Some points, one per row:
tensor([-0.6, -1.5,  1.0, -0.8, -0.8, -1.3, -1.0, -0.2, -1.2, -1.6,  1.6,
         1.4, -2.3, -0.4,  1.2,  1.5])
tensor([-0.4, -1.2,  0.2, -0.8, -0.4, -1.1, -1.0, -0.1, -1.6, -1.1,  1.5,
         1.0, -1.6,  0.0,  0.8,  1.3])
tensor([ 1.0,  0.8,  1.8, -0.9,  1.3, -1.2, -1.3,  0.0, -0.6,  0.4, -0.3,
        -1.9, -0.7, -0.7, -1.1, -0.7])
tensor([-1.4, -2.1, -1.7, -0.5, -1.8,  1.0,  1.1, -0.3, -0.1, -1.2,  0.8,
         3.5, -0.4,  0.8,  2.1,  1.9])
tensor([-0.6, -0.8, -1.6,  0.2, -1.5,  1.8,  1.9,  0.3,  1.1,  0.4, -0.1,
         2.1,  1.4,  0.8,  1.0,  1.0])
tensor([-0.3, -0.5, -0.1,  0.1, -0.5, -0.4,  0.0,  0.0, -0.1,  0.1,  0.0,
         0.6, -0.2,  0.4,  0.5,  0.7])
tensor([-0.3, -1.4,  1.1, -1.0,  0.0, -1.5, -1.3, -0.6, -1.9, -1.6,  1.6,
         0.8, -2.6, -0.8,  1.0,  1.0])
tensor([ 0.9,  2.0,  0.0,  0.5,  1.5,  0.8, -0.3,  0.2,  0.6,  1.4, -0.7,
        -1.8,  1.2,  0.1, -1.2, -1.7])
tensor([-1.0, -1.4, -1.2, -0.5, -1.3, -0.2,  1.1, -0.1,  0.2, -0.9,  1.4,
         2.9, -1.2,  0.9,  2.1,  2.2])
tensor([-0.8, -1.7,  1.9, -1.1, -0.1, -2.4, -2.1, -0.3, -2.6, -2.0,  1.0,
        -0.2, -3.0, -1.2,  0.0,  1.0])
tensor([ 0.6,  0.9, -0.2,  0.6,  0.1,  1.2,  0.8,  0.1,  1.3,  1.0, -1.1,
        -0.9,  1.8,  0.1, -0.7, -1.1])
tensor([-0.4, -1.3,  0.0, -0.4, -0.7, -0.3,  0.6,  0.0, -0.1, -0.5,  0.3,
         0.4, -0.3, -0.3,  0.5,  1.2])
tensor([ 0.2,  0.4,  0.3, -0.4, -0.1,  0.3,  1.0,  0.0,  0.6,  0.7, -0.9,
        -0.7,  1.1, -0.1, -0.2,  0.0])
tensor([ 0.7,  1.2,  1.3,  0.5,  1.4, -0.5, -1.0, -0.3, -0.3,  0.7, -0.8,
        -2.9,  0.5, -1.2, -1.9, -2.0])
tensor([-0.2, -1.4,  0.1, -1.3, -0.6, -0.4, -0.8, -0.1, -1.7, -1.4,  1.8,
         1.9, -2.2,  0.4,  1.4,  1.4])
tensor([ 0.7, -0.4,  2.4, -1.2,  0.4, -1.9, -0.9,  0.0, -1.2, -0.9,  0.3,
        -1.4, -1.3, -1.3, -0.5,  0.2])
tensor([ 0.2,  0.6, -0.9,  0.1,  0.3,  0.2, -0.2,  0.1,  0.0,  0.0,  0.0,
         0.5,  0.3,  0.6, -0.1,  0.0])
tensor([ 0.1,  0.2, -0.6, -0.2, -1.1,  1.5,  1.6,  0.9,  1.5,  0.6, -0.2,
         0.8,  1.9,  0.4,  0.3,  0.1])
tensor([ 0.6,  1.2,  0.8,  0.6,  1.2,  0.1, -0.9, -0.3,  0.6,  0.7, -1.5,
        -2.5,  0.9, -0.9, -1.8, -1.8])
tensor([-0.2,  0.1,  0.6, -0.6,  0.7, -0.4, -0.8, -0.1, -0.9, -0.4,  0.3,
        -0.3, -0.7,  0.0,  0.0,  0.1])
tensor([-0.9, -1.2, -1.2, -0.2, -1.4,  0.5,  1.2,  0.2,  0.1, -0.5,  0.6,
         2.2, -0.4,  0.8,  1.7,  1.7])
tensor([-0.1,  0.1,  0.4,  0.2,  0.5, -0.7, -0.8, -0.6, -0.3, -0.5, -0.1,
        -0.6, -0.9, -0.3, -0.1, -0.3])
tensor([-0.2,  0.4, -0.2,  0.1, -0.2,  0.4,  0.9,  0.4,  0.4,  0.1, -0.2,
         0.2,  0.7,  0.5,  0.1,  0.6])
tensor([-0.8,  0.0, -1.8, -0.2, -1.0,  1.2,  1.9,  0.6,  0.4,  0.2,  0.7,
         2.2,  0.9,  1.1,  1.1,  1.4])
tensor([ 0.0, -0.2,  0.4, -0.5,  0.1, -0.7, -0.5, -0.3, -0.7, -0.4,  0.7,
         0.3, -1.4,  0.3,  0.5,  0.5])
tensor([-0.8, -1.7, -1.2, -0.6, -1.5,  0.4,  0.7, -0.1,  0.0, -1.0,  1.6,
         3.4, -0.8,  0.7,  2.2,  1.8])
tensor([ 1.1,  1.4,  0.4,  0.3,  0.9,  0.2, -0.2,  0.2,  0.8,  0.3, -0.1,
        -1.1,  0.4, -0.4, -0.9, -1.3])
tensor([ 0.0, -0.3,  1.2, -1.0,  0.2, -1.3, -1.0,  0.2, -1.1, -1.0,  0.4,
        -0.1, -0.9, -0.3,  0.2,  0.1])
tensor([ 0.2,  0.7,  0.5, -0.1,  0.6, -0.2, -0.1, -0.1,  0.0,  0.1,  0.3,
        -0.2, -0.6,  0.0,  0.1, -0.2])
tensor([-0.1, -1.0, -0.7, -0.6, -0.8,  0.0,  0.4, -0.2, -0.1, -0.2,  0.9,
         1.8, -0.8,  0.9,  1.5,  1.4])
tensor([-0.6, -0.5, -1.8,  0.1, -1.5,  1.7,  2.0,  0.3,  1.9,  0.5,  0.0,
         1.8,  1.6,  1.0,  1.1,  0.7])
tensor([-0.6, -1.6,  0.4, -0.8, -0.5, -1.6, -0.5,  0.0, -1.2, -1.5,  1.4,
         1.3, -2.0,  0.0,  1.2,  1.6])
tensor([-0.6, -0.5, -1.4, -0.2, -0.9,  0.6,  1.2,  0.0,  0.3, -0.3,  0.7,
         2.1, -0.2,  0.9,  1.5,  1.2])
tensor([-0.3,  0.0, -0.4,  0.0, -0.6,  0.5,  1.0, -0.2,  0.5,  0.3, -0.4,
         0.2,  0.5,  0.0,  0.4,  0.2])
tensor([ 0.9,  1.5,  0.2,  0.8,  0.7,  0.4,  0.1,  0.1,  1.1,  0.6, -0.7,
        -1.7,  1.0,  0.0, -1.4, -1.3])
tensor([ 0.6,  0.4,  1.3,  0.3,  0.7, -0.3, -0.7, -0.3, -0.3,  0.2, -0.9,
        -2.1,  0.0, -1.0, -1.6, -1.4])
Here are 28 more points, each followed by its number:
tensor([ 0.1, -0.1,  1.0, -0.1,  0.5, -0.6, -0.7, -0.2, -0.7, -0.4, -0.5,
        -1.1, -0.6, -0.8, -0.7, -0.2]) 0
tensor([ 0.4,  1.6, -0.9,  1.0,  0.2,  0.8,  0.6,  0.2,  1.5,  1.2, -1.1,
        -0.4,  1.3,  0.5, -0.5, -1.1]) 1
tensor([ 0.3,  0.4, -0.6,  0.6, -0.1,  0.6,  0.4,  0.2,  0.6,  0.6, -0.3,
         0.0,  1.0,  0.6,  0.0, -0.5]) 2
tensor([-0.3, -1.0,  0.6, -0.3,  0.1, -1.4, -0.6, -0.5, -1.1, -1.2,  1.1,
         0.4, -2.1, -0.7,  0.8,  0.5]) 3
tensor([-0.8, -1.3,  0.8, -0.2, -0.1, -1.3, -1.0, -0.2, -1.3, -1.0,  0.7,
         0.0, -1.6, -0.9,  0.4,  0.6]) 4
tensor([ 0.4,  1.2,  0.2,  0.1,  1.0,  0.3,  0.0, -0.3,  0.4,  0.7, -0.7,
        -0.7,  0.7,  0.3, -0.9, -1.0]) 5
tensor([-0.1,  0.0,  0.4,  0.1,  0.7, -0.9, -1.6, -0.1, -0.9,  0.0, -0.1,
        -0.9, -0.2, -0.4, -0.7, -0.6]) 6
tensor([-0.2,  0.4, -1.7,  0.5, -0.8,  1.8,  1.8,  0.1,  1.6,  0.4, -0.6,
         0.8,  1.7,  0.5,  0.4,  0.0]) 7
tensor([ 0.7,  1.0,  0.9,  0.4,  0.8,  0.3, -0.3, -0.1,  0.3,  0.6, -1.1,
        -1.5,  0.4, -0.3, -1.0, -1.2]) 8
tensor([-0.3, -1.2,  1.1, -0.7,  0.1, -1.6, -1.6, -0.4, -2.0, -1.8,  1.2,
         0.5, -2.2, -1.0,  0.2,  0.4]) 9
tensor([-0.6, -1.0,  0.2, -0.2, -0.3, -0.9, -1.2, -0.5, -1.2, -0.8,  0.7,
         0.7, -1.1, -0.1,  0.5,  0.2]) 10
tensor([-0.5, -0.7,  0.0,  0.0, -0.8,  0.0,  0.2,  0.1, -0.2, -0.5, -0.1,
         0.2,  0.1,  0.0,  0.0,  0.6]) 11
tensor([ 0.2,  0.8,  0.2,  0.5, -0.1,  0.6, -0.3,  0.1,  0.4,  0.8, -0.5,
        -0.8,  1.1,  0.2, -0.6, -1.1]) 12
tensor([ 0.6,  0.9, -0.4,  1.0,  0.6,  0.7,  0.3,  0.0,  1.3,  1.1, -1.7,
        -1.5,  1.4, -0.3, -1.2, -1.6]) 13
tensor([-0.2,  0.1, -1.4,  0.8, -0.5,  1.7,  1.5, -0.1,  1.4,  0.8,  0.1,
         0.9,  1.2,  0.8,  0.4, -0.2]) 14
tensor([ 1.0,  1.7,  1.8,  0.4,  1.6, -0.4, -0.8,  0.2,  0.2,  0.8, -1.6,
        -3.3,  1.1, -1.0, -2.4, -1.8]) 15
tensor([-0.7, -1.7,  0.0, -0.3, -0.2, -1.4, -0.6, -0.3, -1.1, -1.0,  1.1,
         1.1, -2.5, -0.2,  0.7,  1.8]) 16
tensor([-0.6, -0.2,  0.0, -0.4,  0.2,  0.2, -0.3, -0.4, -0.7, -0.3,  0.5,
         0.3, -0.7,  0.0,  0.4,  0.3]) 17
tensor([ 0.4,  0.8, -0.7,  0.9,  0.3,  1.1, -0.2,  0.2,  0.8,  1.5, -1.1,
         0.1,  1.4,  0.6, -0.9, -1.2]) 18
tensor([-0.2, -0.4, -0.4,  0.0, -0.4,  0.1,  0.4,  0.2,  0.2, -0.3,  0.4,
         1.0,  0.1,  0.5,  0.7,  0.4]) 19
tensor([ 0.3,  0.8, -0.1,  0.2,  0.5,  0.6,  0.2,  0.2,  0.6,  0.7, -1.4,
        -1.0,  1.1,  0.0, -0.8, -0.8]) 20
tensor([-0.1, -1.2,  0.3, -0.5, -0.4, -1.0, -0.4,  0.1, -0.7, -0.9,  0.6,
         0.7, -0.9, -0.1,  0.3,  0.7]) 21
tensor([-0.2, -0.9, -0.2, -0.2, -0.5, -0.3,  0.2,  0.0,  0.1,  0.0,  0.4,
         0.4,  0.1, -0.3,  0.4,  0.6]) 22
tensor([ 0.2,  0.8, -0.2, -0.3, -0.2,  1.0,  1.0,  0.2,  0.9,  0.6,  0.0,
        -0.1,  0.8, -0.1,  0.1,  0.1]) 23
tensor([-0.7, -0.2, -1.6,  0.5, -0.4,  0.4,  0.2,  0.1,  0.4,  0.2, -0.1,
         0.9,  1.1,  0.6,  0.0,  0.0]) 24
tensor([-0.5, -0.2, -1.4, -0.1, -1.3,  1.4,  2.2,  0.0,  1.2,  0.2,  0.0,
         2.1,  1.3,  0.9,  1.2,  0.9]) 25
tensor([ 0.4,  1.0, -1.7,  0.7, -0.3,  2.5,  2.1, -0.1,  1.7,  1.2, -0.6,
         0.6,  1.8,  0.7,  0.5, -0.7]) 26
tensor([ 1.2,  2.0,  1.1,  0.3,  1.9,  0.2, -1.0,  0.2,  0.5,  0.7, -1.0,
        -2.2,  1.2, -0.2, -1.9, -2.5]) 27
Which two of these numbered points are nearest to each point below, ignoring the 2 directions in which the first points spread most? Their numbers follow each, nearest first.
tensor([-0.2,  0.6, -1.8,  1.2, -0.7,  2.0,  2.3,  0.0,  1.9,  1.2, -0.5,
         0.7,  1.3,  0.4,  0.6, -0.3]) > 3 14
tensor([-0.2, -0.8,  1.3, -0.8,  0.5, -2.0, -1.9, -0.1, -1.9, -0.8,  1.1,
        -0.2, -2.1, -0.6,  0.0,  0.5]) > 2 19
tensor([-0.1, -0.1, -1.0,  0.0, -0.6,  0.5,  0.5,  0.2,  0.5,  0.2,  0.5,
         1.5,  0.8,  0.9,  0.9,  0.0]) > 2 19
tensor([ 0.6,  0.3,  0.6, -0.8,  0.3,  0.0, -0.1,  0.4, -0.8,  0.0,  0.5,
        -0.4,  0.0,  0.1,  0.2,  0.5]) > 23 15
tensor([ 0.5,  0.8,  1.5, -0.1,  0.7, -1.0, -1.0,  0.0, -0.7,  0.5, -0.6,
        -2.0,  0.3, -0.8, -1.4, -0.7]) > 15 22
tensor([ 1.3,  1.9,  1.6,  0.4,  2.0, -0.2, -1.0, -0.2,  0.2,  1.4, -1.4,
        -3.3,  0.6, -1.0, -2.0, -2.0]) > 8 19
tensor([ 0.5,  1.1, -1.0,  1.0, -0.1,  1.7,  1.6,  0.4,  1.8,  1.2, -1.0,
        -0.7,  2.3,  0.3, -0.7, -1.2]) > 7 19
tensor([ 0.2, -0.4, -1.6,  0.5, -1.1,  1.1,  1.6,  0.4,  1.4,  0.1,  0.5,
         1.8,  0.6,  0.9,  1.3,  0.5]) > 19 3
tensor([-0.3, -1.0,  0.3,  0.0, -0.2, -1.0, -0.5, -0.4, -0.3, -0.9,  0.9,
         1.0, -1.9, -0.3,  1.0,  0.8]) > 3 14
tensor([-0.1,  0.3, -0.9,  0.8, -0.1,  0.5,  0.3, -0.3,  0.8,  1.0, -0.7,
        -0.2,  1.1,  0.2, -0.2, -0.9]) > 10 13
tensor([-0.9, -0.9, -2.1,  0.0, -1.0,  0.7,  1.1,  0.1,  0.4, -0.3,  1.1,
         2.9, -0.1,  1.1,  1.7,  1.2]) > 1 2
tensor([ 0.8,  1.4,  0.7,  0.6,  1.3,  0.0, -0.1, -0.3,  0.4,  1.0, -0.8,
        -2.2,  0.3, -0.9, -1.4, -1.4]) > 3 14
tensor([-0.5, -0.8,  0.0, -0.8, -0.1, -0.7, -0.1, -0.1, -1.3, -1.0,  1.4,
         1.2, -1.7,  0.5,  1.2,  1.4]) > 5 17
tensor([-0.1,  0.7, -1.8,  1.2, -0.5,  2.1,  1.8,  0.0,  2.0,  1.5, -1.3,
         0.8,  1.9,  0.9, -0.1, -0.1]) > 8 13
tensor([-0.6, -0.4, -1.5, -0.4, -1.3,  0.8,  1.5,  0.3,  0.7,  0.3,  0.4,
         2.0,  0.1,  0.8,  1.5,  1.8]) > 23 25
